Each row has a name. Each question is about the rows just above it.

[157 105 161 109 101 103 102] = R
[161 163 162 110 103 102  91] = V
[154 172 154 104  88  95  87] = Q
[153 153 153  97 103 106 104] = J
[153 153  95  93  96  92  96] = M
[167 157 159 103  93 103  99] = P
[154 153 106  82  96 105 104] = B
Shuffled V with one entry gone: [163 102 162  91 161 110], missing  [103]
Which entry of M is missing from [153  96  93  96 153  95]?  [92]
Which entry of V is missing from [102  91 161 162 110 163]?  [103]
Shuffled P with one entry gone: [157  93  99 167 103 103], missing  [159]
Which value is in both R and B?  [105]

[156 124 100 183  85 125 101 167 104 149 140 114 135 136] -> K
[121 181 122 131 143 111 123 123  98 109 106  84 124 160] -> S
[156 124 100 183  85 125 101 167 124 149 140 136 162  94] -> N
Shared by S and K:  [124]
N without one entry, shuffled: [ 94 156 167 140 162 101 183 136 124 100  85 124 149]. Gone:  [125]

[114 150 132 116 137 164 117] = Lezaf
[114 155 115 132 147 179 112] = kig
[154 129 130 108 113 139 143] = Zon
[146 154 153 116 137 164 117] = vola
Shuffled Zon with one entry gone: [129 113 139 154 143 108], missing  [130]
The one value in Zon and vola:  [154]

[115  68 147 141 157 115] : zusi
[105 151 141 151  75 134] : Pef
[129 101 148  86 168 123] : lan
[101  87 167 108 124 100] : mibu
[ 95 142 114 152  68 162] : sor
The one value in mibu and lan:  [101]
lan without one entry, shuffled: [148 168 123  86 129]. Gone:  [101]
Shared by Pef and zusi:  [141]
Where do [105 151 141 151  75 134] appear?  Pef

[ 90 152 137 147 124 154 150  95  81 170 123 147 124]  tunu
[130 125 128 127 137 126 119 132 128 133 122 126 133]  mak
[124 127 133 129 133 129 119 127 116 138 121 128 135]  liguz
[123 128 132 129 132 124 121 125 115 138 122 128 135]  Bezap
[124 127 133 129 132 129 118 127 117 137 121 128 134]  buf
Which entry of tunu is missing from [154 147 124 152 137  95 150 124 123 147  90  81]?  [170]
Which value is in both tunu and mak?  [137]
The one value in liguz and tunu:  [124]
Which row holds [130 125 128 127 137 126 119 132 128 133 122 126 133]?  mak
Which row holds [123 128 132 129 132 124 121 125 115 138 122 128 135]?  Bezap

[159  86 141 132] = gobed
[157 137 139  86] = fos
[160 126 138 130] = maka
[157 137 158 137] = zut
[157 132 141 135] = Ver
[159 128 141 140] = piro
[135 136 157 141] = div
Shared by fos and div:  [157]
Which entry of piro is missing from [128 159 140]?  [141]
Which value is in both fos and gobed?  [86]
Whose row is [157 137 139  86]?  fos
Which entry of div is missing from [157 136 135]?  [141]
zut without one entry, shuffled: [137 137 158]. Gone:  [157]
Which entry of piro is missing from [128 140 159]?  [141]

[170 113  93 129 100 134  99 121 102 107] : Zudin
[135 170  85 152 121 160  72 164  98 136] : Molik
[131 113  93 129 100  90 105 121  89 100] : bup
Shuffled bup with one entry gone: [ 90 105  93 121 100 100 113 131  89], missing  [129]
Shared by Molik and bup:  [121]
Shuffled Molik with one entry gone: [160 152  98  85 164 135  72 121 170], missing  [136]
Which value is in both bup and Molik?  [121]
bup without one entry, shuffled: [100 113 129 131 105 100  89  93 121]. Gone:  [90]
Molik without one entry, shuffled: [152  98 164 135 121 160 170 136  72]. Gone:  [85]

[119 108  88 149 109 137 136 117 112 181 127  90  70 158 154 154 168 172
 135 127]  faba
[ 99 132 165 106 154 138 137 180 181  90 120 148  78 142 114  89 108 182
 162 140]  Mitak
[176  71 145 138  75 173 178 179 172 126 164 117 116 141 182 175 153 178
  78  83]  deda
[111 107 127 126 186  78 140  86  99  91 173  74  90 152  78 124 133  89
  71 127]  varuv
[169 117 158 176 111  78  72 150 153 119 128 126 126  88 103 111 106  99
 125  89]  takud
[161 136 166 135 107 102  86 105 162 104  77  69 108 158 186 144  68 115
 101  69]  dap
Mitak without one entry, shuffled: [142 140  78 162 154 148 180 120 181  99 114 165  89 106 132 108 138  90
 182]. Gone:  [137]
Whose row is [111 107 127 126 186  78 140  86  99  91 173  74  90 152  78 124 133  89
  71 127]?  varuv
faba without one entry, shuffled: [158 154 154 127 119 172 137 109 127 135  90 136  70 168 108 117 181 149
 112]. Gone:  [88]
Shuffled varuv with one entry gone: [ 78  71  78 152  90  91 127  74 124 140  99 186 173 126 107 133  86 111
 127], missing  [89]
Shuffled takud with one entry gone: [111  99 117 119 169 103  72 153 126 158  89 126 176 128  78 125 150 111
 106], missing  [88]

[139 107 151  95 128 122 125  87  97 158 109 130 143] : guli
[153 137 151 123 147 137 149 124 120 157 140 151 150] : vono
[116 101 130 137 122 124  98 124 149 124  97 106 115] : zuba
[105 122 178 163  98 173  97 101 159 164  87  96 122] : Sosu
[ 96 102 120 101 153  98 129 124 114 128 137 141 107] : padu
[137  87 146  89 127 108 105  77  93 153 100 122 130] : vofel
[112 102 155 143 112 143  94 106 150 146  87  99 139] : viri
Shared by Sosu and viri:  [87]
Shared by padu and viri:  [102]
Shared by viri and vono:  [150]
Shuffled zuba with one entry gone: [116 115 124 106 130 124 101 137 124  97 149 122], missing  [98]
Which value is in both vono and guli?  [151]

[117 158  89  95  94 165]  lok
[111 124 140 164  88  89]  Kefi
[117 158  89 100  94 165]  Migu
[134 144  87  72 148 160]  vuf
[ 90 114 118  86 128 124]  Toz
Shuffled lok with one entry gone: [165  89 158 117  95], missing  [94]
Shared by Migu and Kefi:  [89]

[158 141 143 135 157]  nafod
[135 124 149 134 119]  Som
[ 95 104 103 152 114]  vigif
[156 142 120 150 124]  soti
Shuffled Som with one entry gone: [134 149 124 119], missing  [135]
vigif without one entry, shuffled: [103  95 152 114]. Gone:  [104]

[157 141 140 160 120 127 114 103 108 111 101 111 123 125 120 143  81 114
 143 121 130 117 111 131 107 117 122 130 127 143 127 148 121 143 126 124
 114 133 119 114 120 135 105 125 126 129 104 113 146 146]  noz
[160 146 144 113 106 108 116 115 134  94 135 113 122 118 132 134 104 129
 123 147 122 107 109 137 133 121 113 145 107  89 133 142 129 144 136 140
 125 138 107 127 112 144 119 116 148 119 129 133 102 146]  bamu
[ 86 143 106 127 139 127 150 152 125 143 147 138 141 129 124 118 152 129
 127 118 136 130 140 138 153 150 136 137 107 110 109 115 143 106  90 127
 129  96 140 146 111 112 146 136 107 128 133 122 125 115]  pova
[ 69 104  97 115 135 133 130 142 146 178 134 117 144 108 101 128 146 142
 113 126 136 141 121 127 172 162 136 153 124 117 118 137 162 108  98 129
 129  98 138 141 113 114 151 154  83 109 143 110 126  89]  muti
Whose row is [160 146 144 113 106 108 116 115 134  94 135 113 122 118 132 134 104 129
 123 147 122 107 109 137 133 121 113 145 107  89 133 142 129 144 136 140
 125 138 107 127 112 144 119 116 148 119 129 133 102 146]?  bamu
Which row holds [157 141 140 160 120 127 114 103 108 111 101 111 123 125 120 143  81 114
 143 121 130 117 111 131 107 117 122 130 127 143 127 148 121 143 126 124
 114 133 119 114 120 135 105 125 126 129 104 113 146 146]?  noz
[ 69 104  97 115 135 133 130 142 146 178 134 117 144 108 101 128 146 142
 113 126 136 141 121 127 172 162 136 153 124 117 118 137 162 108  98 129
 129  98 138 141 113 114 151 154  83 109 143 110 126  89] is in which row?  muti
Which entry of noz is missing from [114  81 113 111 135 101 107 126 131 129 103 141 114 125 114 130 125 143
 120 111 143 105 121 143 130 108 121 119 122 133 127 114 124 146 111 126
 117 127 140 143 157 117 120 123 120 148 160 127 146]?  [104]
pova without one entry, shuffled: [ 96 129 130 125 143 115 143 143 152 106 110 122 129 129 147 125 136 115
 118 138 152 141 140 133 136 150 109 107 107 127 124 128 127 153 140 146
 137  86 106 150 136 127 118  90 138 112 139 146 127]. Gone:  [111]

[117 123 115 129 129 131 147 124 144 130 122 137 117 114 116 119 131 126
 128 126 130] -> Fekif
[144 102 154 138 130 104  99 125 100 111 134 103 154 137 178 127 134 123
 110 135 148] -> dev
[143 150 149 143 133  98  99 111 102  97 123  92 145 129 184 121 137 120
  99 143 151] -> Dapap
[136 148 149 142 134 101 104 112 110 105 128 106 146  97 174 128 132  96
 108 138 143] -> zomad
Which entry of dev is missing from [138 154 127 144 154 110 104 134 125 148 111 137 123 135 100 102 178 130
  99 134]?  [103]
The one value in zomad and Fekif:  [128]

